X: 4 groups of rows, each row roughly a mix of its group's hidden directions; one row fits no group:
X (141 x 11):
[[ -4 -21  -2  22  -5  11 -18   3 -11   9 -10]
 [ 13  12  20  13   4  -7  -7 -18  19  10  -2]
 [ 13 -11  -1 -12 -14   4  11 -12  23  17  -6]
 [ 17  -9  22   6   7  13  -3   7  20   4  13]
 [  5 -11 -26  -1   2 -15 -19  -1 -18  -3  -1]
 [ -9 -25 -12   7 -10 -15  11   5   1  19   7]
 [  5  -1 -25 -11  -5  -3  14  -3   8 -24  11]
 [  1   7 -32   7   4  -6  -3   1 -23  -4   5]
 [-10  -8 -30  10   6 -10   1  13  -8  15   5]
 [  4  -7  13   7  32 -18  -8   3   6  -4  -4]
 [ 15  17  -9  12   6  -5  -4   9  26  13   1]
 [-16  -5 -13  11  -4   9 -10  -8   1   6 -29]
 [ -1 -29 -22  -1  -9 -11   4   6   1  11   7]
 [  9 -17 -25   6  10 -12  10   8 -12   7 -12]
 [  8  13  -6   9 -27  18   2 -18   4   4   3]
 [  9  23 -13  -6  15  18  -1   1  12  12   9]
 [-10   5 -16 -14 -13  12   1  10 -25  -9  -8]
 [  7   0 -22 -18  -8  14   4  -1  15 -14 -15]
 [ -1   9 -19   7  13  -9  -7  -6 -25 -13  -9]
 [ -9  16  -9  13   4   1   4 -17  11 -26   4]
 [ -4  14 -14   6   3  -3   4 -13  13 -25  18]
 [ 12 -19   5  -9 -11  -4  -4  22  -4  22   4]
 [ 11  16   8  -3 -16   3 -16  -9  20   5 -16]
 [  1  14  -8   3  -4   0   4 -22  10 -26 -15]
 [-11  16  -4   2   2  -4   7 -17  10 -29  -2]
 [-14 -28 -15   5 -10  -5   2   7   1  15   7]
 [  2  16 -15  12   0  10  -4  -5  18  -9  24]
 [  0  21 -24 -13 -10  17   9   8   5  -3  -2]
 [  7  13   4  -3  15 -22  10   0   8   7 -24]
 [-16  14   5  12  19   2  -5  -3 -15 -20  -9]
 [-13  -7   3  -6  -2 -22  16 -11  16  18   4]
 [ 21 -25  10  -1   2  -3   6 -19  11  -7  -1]
 [-10  20  -1   1  12  -5  -6  -3 -22 -24  -2]
 [ -2  14 -14   1  12 -26  13   0  -4 -10 -16]
 [  7  14  24 -20  -7   3  18   7   8   5  -5]
 [ 12 -13   1 -10  -4   0  13 -19  29  -2   3]
 [  8   0   3   1 -18   9 -25  14  15  15  -2]
 [  1  13  -3 -21   8 -23  10 -10   9  -6  15]
 [  1  21  23 -18   1   3  -6  -8  -3 -18  -1]
 [ -3  -8 -20  -7  -5   7   7  -3  13 -24  19]
 [  9  21 -22  11   6  -4   6 -19 -12  -8   2]
 [ -8 -21 -17  -6 -15 -12  -9   7 -19   3  -4]
 [ 15  -2  17  -2   6  16   2  12  26   4  10]
 [ -9  -9 -15   1 -22   7  -6  13  21  13   3]
 [  1 -19  -3  15  14   2   8   6   7  -4  29]
 [  4  30  19  -7  11   0  -3  -4  -1   5 -17]
 [ 13 -18 -12   9  -3  20   0   7   4   3  23]
 [ -8  -9   1   3   6 -23  13  -5  -4 -28   1]
 [ -7 -18   8   2 -13 -27   1  -7 -14  14  -4]
 [-13 -11  -4  12  -7   5  -4 -29 -17   9  -5]
 [  9  -5  -9  -8 -14   7  -5  19   6  29  -3]
 [-12  18  -3   9  22   6 -12   6 -19 -12  -4]
 [  2   8   8   5  -1  -6 -21   6  21  23 -11]
 [ -3 -17 -27  11 -10 -11   0   1 -17  -2 -10]
 [  1  29   6 -16   8  12  -7  -4   4 -12 -14]
 [ 11 -11  23   4   5   5   0   5  27   8  10]
 [ -6 -15  25  -4 -21   6   2   0 -11 -14   7]
 [  7 -15  17  -5   4   4   5  15  22  11  17]
 [-10 -13   1   8  15  -5  13  -8  -2 -19  24]
 [ 10  -3  17  -5   2  10  13   4  29   6  12]
 [ -1 -16 -19  22   2 -10 -14  -4 -16   5  -6]
 [ -9  12 -27   3   2 -13   3 -12 -19  -8  -9]
 [ 10   6  13 -10  -5  29  -5 -15   4  16   0]
 [ -4  13 -24   5  -3 -15   7 -18 -19  -2   0]
 [  4 -12  -2   9  29 -11   0   0 -18 -16   4]
 [  7   2   5 -25 -10   6  17   1  17 -15  11]
 [-12   4  14  -5   4 -20 -12   0 -15  23  -9]
 [ -3 -22   7 -11 -12  13  13  12 -14  -1  17]
 [  0   5 -19  -3   7  24  -1   1  21 -16   4]
 [ -7 -11   4  13   4  12  -3  15   3  31   1]
 [ -2   2  24   0   1  -9  -9  10 -19  23  -4]
 [  1  -9  17  -7  -9  23   2  11  24  -1  -1]
 [  5   4  11  18  -2  -3  12   4  18 -13  25]
 [  9  -1  -9 -14 -10   5  -7  22  -4  26  -2]
 [ -2   4  13  13  14  -7   9   2  21  -8  23]
 [  0 -13 -14   2   1 -17 -12   1 -20 -12  21]
 [ 10 -11  -1  -9 -20   3   9  -5  22  18 -10]
 [ -6  13  -3  14   5  -7  -9   2 -21 -27  -1]
 [-10  12   5   9  13  -6  -7  -1 -29 -17   3]
 [ 12 -20   2   0 -20  -4  10  -6  19  14   8]
 [ -3  12  -1 -13 -18   6  25 -13  16   6   3]
 [-16 -18  12  11  16  -2  -3 -11   8  -1  21]
 [  0  -8  -2   6   2  11  -4  14   1  34  12]
 [-12   0   9 -14 -19  -6  10 -11 -26   6  -2]
 [ 19 -22  10  -8  15  10  -2  -5  -1  19  -5]
 [ -6 -22   0  14  15   5  10 -18  -9  11  13]
 [  6  -4  -8   1  -3   0   5   0 -35  -1  19]
 [ 11 -22   4   2  -9   6   6  -2  18  25   4]
 [  3  10  15  -5   6  -2   3  10  22 -20  19]
 [ 21 -11  -7 -11 -19  -2   8 -14  19   6   2]
 [ -1 -17   8  17   5  14  -2   8   7  28  -5]
 [  1  13  11 -12 -21  12  11  -6  21  12   1]
 [  2  -6   8  11   4 -21 -10   5 -26  16   5]
 [ -3  10  -6  -2  -9 -16  -4  11  -5 -33  -1]
 [ -2  23   7   5   6   4 -10   6  26   7  14]
 [  2   4  32   8   4  -3  -7  -2  -6  20 -10]
 [  6  -4   4   5 -13 -25   7 -16  18  -4  13]
 [-12  11  23  -2   6 -14  -6   6 -18  17   3]
 [ -8  11  -8  -1  -8  -9  -2  -2 -21  15 -27]
 [ 16  -4   2  -7 -11 -11   6 -22   1 -24  -9]
 [  0  16 -17   8   7 -11 -10 -10 -24  -7 -10]
 [  9  32 -14   8   9   2  12  -2   7  10   1]
 [  1 -14  10  13  27 -20 -13   3   3  -2  -3]
 [ -5 -14 -14  11  16 -23  11  -6  -3 -15   1]
 [ -7 -15  24 -22   7   7   2  -8  -4 -14   3]
 [  1 -24 -21  12  -1 -13  -4   5  -7  17   2]
 [-11 -24 -22   5  -7  -2   1  12   2  19   1]
 [ 12 -10  19   5  30  -7  -1   2  -3  -9   6]
 [-11  -2 -26  17  17  -5  -7  -9  -1  14   5]
 [ -7  -9 -26   3  -4  11   7  -4  14 -21   9]
 [-14 -12 -20  18   7   4 -11  10  -4  19  -3]
 [  3  28   2  16  -5  -3   3   2  20  -4  14]
 [ 20  -1  -4   6  -5  -5 -10  17  29  -2   3]
 [  8  -1  33  -7  11  -3   6  -1  18   6   3]
 [ -5  11   6   1  -5 -12   5 -18 -15 -27 -11]
 [ 21 -11  -4 -17  15  14  -4   0   8  20   1]
 [  4  -2  12 -16  -8  21 -20   0   3  19 -10]
 [-16   7  -3   4   1  12  -3  20   4  29  -1]
 [  4  29   7   0  -2  11  -5  -5  23  -4  12]
 [  4 -19 -13  -5   5  -8 -21   8   4  14 -19]
 [ -7  13 -13  -9 -18   5   1  -4 -30  -4  -7]
 [ -8  21  -9   6  15   0  -9   0 -16 -23   4]
 [-12  12   3   3   7  -5   9 -23   7 -27  -1]
 [  5  18  -8  -3  15  -7   3  10  24 -15  12]
 [-12  16 -23  -9  -8   2  -1   0 -17  -9 -18]
 [-11  10  -2   6   1  -7  10 -18  14 -27  10]
 [ 11  12  20 -31  -5   1  -5   2  -2  -4  -6]
 [  1  -5  11   0   4 -29  -1  -3  -8  25   3]
 [-13  -1 -20  25   1 -18   6   3  -8  -6  10]
 [  2  29  -8  11  -3   2  -4  16  15   5  14]
 [  3 -11  13  -2  14  -6   1  15  22 -12  19]
 [ -5   3  17   1   0 -10 -14   4 -20  21 -16]
 [ 15   8   4  12  10  18  -4  -2  28  -8  -3]
 [ -2  -7  11  -5  26 -23  17  -6  -1  -4   5]
 [ -3  -2 -14  12  -1   6  -9 -22   6 -15 -23]
 [ 13   4 -11  -1  23  -3  -3  23  14   6  14]
 [  2  18 -11  -4  -6  -5   3 -19   3 -29  -3]
 [ -1   0 -25  17   7   6  -1   6  -8  24   8]
 [ 12  17  12   6  27  -8  -3 -11   6  -8 -10]
 [  0 -21 -16  22   2  -2   9   6   6   9  18]
 [-11  12   3   2  -8 -11  11 -20   4 -28  -4]]
the two rows of each list that fit no group, in list order (the others fit one group, some only roughly):
    z_775: [  5  13   9   1 -17  30  -5  -1   0  13   9]
    z_327: [ -7 -19   5 -12 -23   0   7 -18 -17   5  -4]
    z_484: [  8  14  17  -8 -29  10  -6   2  11  -2  -6]
    z_764: [  6 -27 -24   8 -12   1  -2  -5   5   2 -12]
    z_584: [  7  -8  27 -10   6   1   3  17 -15  15  -1]
    z_496: [  3  -8 -15   0  18   1 -16  11  22  15   4]
    z_663: [ -4  -1  -7  11  -7   4 -11  29  -5  20  11]
    z_412: [-12  28   3  17   1  -9  -2 -14  13   8   2]
    z_431: [  6 -19  25   1   3  11   9   2  18  -2  11]
    z_909: [ -2  18 -12   4 -22  11   1 -14  16  -2 -13]
    z_374: [  8 -24 -19  -3 -22  -7  -4  -4  -7  -7  -8]
    z_672: [-10   3 -10  10  11 -19  13 -17  -3 -21   7]
    z_413: [-18  -2 -26  -7   5  -6   3   4 -12 -15 -14]
 | z_327 z_584
    z_109: [-18 -23   5  -1  10  -9  -8  -6 -13  17 -11]
    z_916: [  2  -6   6  -5 -23 -10 -21  -1 -15  12 -15]
    z_16: [  9   6   5  10  16  -1   4  -7   7 -11  32]
    z_883: [ -9  11 -13 -10 -21  14   4   5  24   4  -7]
    z_535: [ -6 -17   7  -3   0 -18 -13   9 -20  19   6]
    z_961: [ -1  22   3   6  17   8   9 -13  16  -2  18]
    z_178: [  8  -4  -7 -20 -24   7   1 -14  14  13   1]
    z_169: [-12   1  -6  10  11 -29  11  -5   3 -19   1]
    z_895: [  6   1 -30   3  10  13   8  12 -11 -14   6]
    z_601: [  6  -1  16   7  11 -15 -21  -2 -17  18  -1]
    z_258: [ 14  13  23  -8 -14   7  -4  10  14  12 -11]
    z_207: [  0   3 -23  20  17 -17 -13  -5  -5  -5  -4]
    z_608: [ 1  3  2  1 18  1 -4  6 25 -9 26]
 | z_916 z_178
    z_598: [  7  -1  21   5  -7   7 -17 -11 -14 -23  -6]
    z_712: [ -2   5  13 -20 -16   1   3 -10 -14  -4 -24]
    z_5: [ -3  -5   5  -2   7   5 -12  26 -15  23  -4]
    z_541: [ -3  -5  -6  11  23   5 -15  11   7 -21 -12]
    z_13: [ -9  17  21 -11  14   2   1  -4  13  -5  20]
    z_348: [  7  22  -6   1 -18   6  -1 -11  22  15  -1]
    z_339: [ -8 -23 -24  11   2   2 -10  12  -6   7  12]
    z_579: [ -6  11  17  -5 -15  -3  28  -8   5 -14   0]
    z_159: [ -6 -26  -6  -3  -7 -16  13 -10 -19   6  -5]
    z_678: [ -3 -23   5  15  23 -15  -5  -5  -8  10   5]
    z_626: [ -1  17 -25  10   7 -12   7 -17  -1 -10  -9]
 | z_159 z_678
